Here are the same points, seen from different sides; a view may also be mirrored.
A view may leave some points out, and in a few views one point is out of place. Which views, in the order they come, and which point in each? Write no view if none.

Scene 1 (6 views)
A:
  gufir [  1 -33  19  20 -22   4  55 -39 -32  38  -4  29   9  25  16 -20]
  Tiz [ -3 -49  23  22 -35   1  52 -41 -24  33  -2  20   4  14  22 -19]
  Vem [-12 -47  24  20 -42  -1  43 -35 -22  27  -5  26  -1  12  21 -17]
  bovif [ -1 -49  26  24 -32   6  51 -39 -22  33  -8  17   9  18  23 -16]
  pav [ -1 -55  26  25 -36   4  52 -41 -20  32  -6  14   7  13  25 -17]
  deru [-13 -54  28  22 -47  -1  41 -34 -17  25  -6  22  -1   8  24 -15]
B:
  ropu [ 21 -11  21  21   4  -4   0   8  22  -8 -22   8  -1   1  -2 -15]
  deru [ 20 -11  22  20   5  -2  -1  10  22  -8 -25   5  -1   5  -3 -15]
  pav [ 25 -15  26  14  -6   0   1   5  27 -16 -26   9 -10   4 -13  -3]
  Ril [ 30 -16  21  19 -15  -6   7  -3  27 -22 -15  22 -15 -10 -11   5]
  gufir [ 30 -19  21  18 -16  -5   6  -5  29 -24 -16  22 -19  -9 -11   9]
  Tiz [ 26 -12  23  17  -7  -4   3   4  24 -16 -20  13  -7  -1 -11  -5]
  bovif [ 26 -17  23  17  -6  -2   2   2  29 -17 -23  12 -14   1  -8   0]
  Vem [ 22 -12  19  22   1  -5   2   7  22 -10 -20  11  -2  -1  -2 -13]
C:
  Tiz [ -2   4   9   8   2   5   3   6  11   4  -7   8  -4 -10 -11 -27]
  bovif [ -8  -2   7   6   2   3   2   3  13   8  -6  10  -4 -12 -16 -22]
  gufir [ -1   4   5  13  10   4 -13  15  20  19 -12  13  -2  -5 -15 -20]
  ropu [ -9   3  21   8  -4  16   7   2   8   6  -6   3  -1 -12 -13 -36]
  Ril [  0   3   1  10   9  -1  -9  12  18  13 -10  13  -3  -7 -13 -18]
  pav [ -6   0   7   4   0   2   8   1  11   2  -5   9  -5 -14 -13 -24]
  Vem [ -8   4  20   9  -2  16   3   4   9   8  -7   4  -1 -10 -13 -34]
  deru [-11   2  21   7  -6  16  10   0   7   3  -5   3  -2 -13 -14 -37]
D:
  deru [ 30   3  15  22  -4  20 -26 -17  -2  -3 -26  14  54 -13 -33  14]
  Ril [ 37  -3  25  25  -9  25 -24  13 -15  -5 -18  16  33 -33 -24  14]
  gufir [ 40   1  27  27 -11  28 -23  13 -12  -6 -11  19  35 -32 -21  13]
  Tiz [ 33  -3  19  21  -5  22 -26  -2 -11  -4 -24  12  43 -25 -29  14]
  ropu [ 31   4  16  22  -5  22 -26 -14  -2  -4 -22  14  54 -15 -30  13]
  pav [ 30  -6  19  22  -5  18 -25  -3 -11  -2 -32  13  41 -23 -34  16]
  bovif [ 32  -3  22  25  -8  19 -23   2  -9  -2 -27  18  39 -23 -31  16]
E:
  pav [ -2  -9  15  11 -13  -4 -15  14   8   6  -4 -10  10  -8 -14  21]
  Vem [  4 -13  19   8 -11   7 -10  15   9  13  -8 -14  -1 -12 -17  19]
  gufir [-12  -6  27   4 -11   9  -3  17  -2  -8 -18  -7   1 -15   0  28]
  bovif [ -1 -12  20   8 -17   2  -8  16   2   5  -4  -5  10 -11  -3  25]
  Tiz [ -3  -9  18   9 -13   0 -11  15   5   4  -7  -9   8 -10 -10  22]
  ropu [  7 -14  18   9 -12   6 -11  15  10  17  -6 -14   1 -11 -18  18]
F:
  Ril [-14  -9   7  -4 -11   0  12   1   2  -7  -7   4 -14  13   8   2]
  bovif [-12 -11   9   0 -20  -2  14  -2   0 -12   8   0 -10  14  19   5]
  ropu [-11  -2  12   0 -31 -11   9   5   3 -17  24  -7 -14  18  15   3]
  Tiz [-15  -7   9   0 -19  -4  16   3   4 -12  12  -3 -14  14  12   2]
  deru [-11  -4  12   1 -32 -10  11   4   3 -18  28  -8 -13  18  19   4]
  Vem [-11  -2  11  -1 -28 -10   7   5   4 -16  19  -6 -15  18  13   3]
  gufir [-11  -5   8  -6 -13  -3   5   2   3  -7 -11   5 -14  15   5   3]
  pav [-15 -12   9   1 -19  -1  21  -1   2 -13  15  -3 -11  12  20   4]
Views that do not fit: B, E
  out of place in B: gufir
  out of place in E: pav

Scene 2 (5 views)
A:
  Pabag [  0 -27  20  22  32   6   9   7   2 -26 -12  16]
  Tor [ -4 -18  31  25  33  -1   8   3   8 -26 -19   9]
  dimep [  3 -24  30  12  28   1  -8  16  -4 -33 -14   9]
  kot [ -1 -17  39  20  27  -1  -5   8   2 -30 -10   8]
  puvug [  1 -26  24  15  33   1   1  13   1 -31 -21  10]
  fusu [  0 -20  34  15  30  -2  -5  13   1 -32 -19   7]
  mas [ -1 -20  32  24  28   3   3   4   2 -26  -7  13]
  Fusi [ -1 -16  41  21  26  -1  -5   7   2 -29 -10   8]
B:
  puvug [-19  24  -6  13  -8  13   1   0  13  -8   6  -6]
  soga [-15  22  -7  11 -13  20   7  -3  15  -4   6  -7]
  dimep [-16  20 -10  13 -18  21   5  -3  14  -5   4  -5]
  Pabag [-14  26  -2   9   5  16   6  -6   8  -5  10  -8]
  Fusi [-11  21  -4   5 -17  20  15  -1  24   2   7  -8]
  mas [-10  23  -2   5  -5  20  14  -5  17   0   9  -9]
  Zusa [-12  23  -6  10  -4  21   7  -8   8  -4   7  -7]
  Leba [-14  21  -8  11 -14  20   7  -4  14  -4   5  -6]
  kot [-12  21  -4   6 -16  20  14  -1  23   0   7  -8]
  fusu [-17  22  -7  11 -18  16   6   1  20  -4   5  -7]
C:
  fusu [  2 -19  -7 -11   9  -4   5 -28   7  -2  -8  -9]
  soga [  2 -13  -7  -7   7  -1   9 -25   3  -3  -8 -11]
  buver [  4 -12 -14  -8   5  -1   5 -22   5  -1 -10 -13]
  Zusa [  1 -10  -5  -4   6  -2  14 -23  -2  -4  -8 -12]
  dimep [  4 -14 -12  -9   6  -6   9 -25   3  -1  -9 -12]
  puvug [  3 -13  -9  -7   5   5   1 -22   9  -2  -8 -11]
  Leba [  2 -13  -7  -7   7  -2  10 -25   3  -3  -8 -11]
  Tor [ -2 -17   7  -5   9  11   2 -27  10  -5  -4  -5]
  Pabag [  0  -6  -2   1   3  14   5 -19   4  -5  -6 -11]
  Fusi [ -1 -19   4  -8  12  -5  14 -31   2  -5  -5  -7]
D:
  Fusi [ 1 -4  0  6  0 -7 12  1 -7  6  3 -6]
  Zusa [ 2  3 -4 -1 17 -3 11  2  2  1 13 -2]
  dimep [ 3  5  0 -2 14 -1  7  1 -3  6 -3 -4]
  Leba [ 2  3 -1  0 11 -3  9  2 -2  4  3 -4]
  puvug [-3  3 -1 -4 12 -1  8  6  8  0  1  0]
  Pabag [-2  1 -6 -2 14 -4 12  5 10 -3 17  1]
  Tor [-7 -7 -2  1 -2 -6 14  7  9 -2  7  0]
  fusu [-1  1  1  0  6 -2  8  3 -1  5 -4 -4]
  kot [ 1 -3  0  5  2 -6 12  1 -5  6  3 -5]
  soga [ 1  2 -1  0 11 -3  9  2 -1  4  3 -3]
E:
  Zusa [ 11 -13  -2  16 -14 -14   4   3  -4   3  -8  13]
  dimep [  5 -11  -5   9 -26 -10   9   2  -1  -1  -7   9]
  fusu [  3 -10  -9   8 -26 -10  10   2  -1   6  -8   3]
  mas [ 11  -6  -9  17 -11 -10   5   2  -6  11 -11   6]
  kot [  7  -3 -12  11 -20  -5   9   1  -3   8 -11   3]
  buver [  5 -16  -2  10 -24 -14   8   3  -1   0  -6  11]
  puvug [  4 -19  -4  10 -21 -18   7   2  -2   7  -6   6]
  Tor [  5 -12 -11  13 -13 -16   6   2  -4  20 -10  -2]
  soga [  7 -10  -6  12 -21 -11   7   2  -3   3  -8   8]
  Pabag [ 10 -17  -2  18  -9 -19   1   3  -6  10  -8  10]
Views that do not fit: C
  out of place in C: Zusa

Scene 3 (7 views)
A:
  gizet [ 27 -11  -2]
  lakov [ 12 -15   0]
  nafud [33 10 -4]
  Tefa [ 22  -1 -19]
  bikug [ 23   9 -26]
  rodez [ 16 -13 -19]
  sav [28  8  5]
  leter [ 37   4 -26]
  tivut [ 19 -14 -32]
  sos [ 13 -19   2]
B:
  leter [-15  13 -37]
  rodez [-10  12 -10]
  gizet [-18  31 -13]
  bikug [-23   3 -27]
  sos [-17  29   4]
  lakov [-18  26   2]
  sef [ -7  18 -26]
C:
  nafud [ 33 -21 -41]
  tivut [  8 -20 -10]
  sav [ 34 -10 -44]
  bikug [ 13 -30 -31]
  Tefa [ 17 -20 -26]
  gizet [ 31  -6 -24]
  sef [ 26 -23 -14]
  leter [ 25 -36 -23]
  rodez [ 12 -11 -17]
  lakov [ 28   4 -31]
D:
  rodez [ 45 -28  -6]
  lakov [ 39 -44   4]
  bikug [ 29 -18 -21]
  sos [ 40 -46   7]
  nafud [ 12 -26  -7]
  sef [ 36 -14   1]
  sav [ 12 -37  -4]
  gizet [ 30 -32   7]
  tivut [ 52 -18 -11]
E:
  sav [-19  18  13]
  leter [-17 -15   9]
  sef [-5 -9  2]
  sos [12 18 10]
  Tefa [-7 -4 17]
  lakov [10 16 12]
  bikug [-13 -12  23]
  tivut [ 10 -17  14]
F:
  rodez [ 1 -5  9]
  tivut [-6  1 -1]
  Tefa [  6 -14  -1]
  nafud [ 23 -28  -3]
  bikug [  2 -19 -10]
  sos [ 12 -10  28]
  gizet [ 20 -11  13]
  sav [ 25 -30   7]
  lakov [ 10 -12  24]
  leter [ 12 -10 -15]
G:
  tivut [  8 -19 -29]
  nafud [ 15 -31   9]
  Tefa [ 14 -23 -11]
  lakov [-2 -5 -3]
  bikug [ 25 -27 -13]
  sef [  3 -32 -16]
  sav [ 12 -23  15]
  leter [ 16 -39 -13]
  gizet [ -2 -20   0]
  rodez [  6 -15 -17]
Views that do not fit: C
  out of place in C: lakov
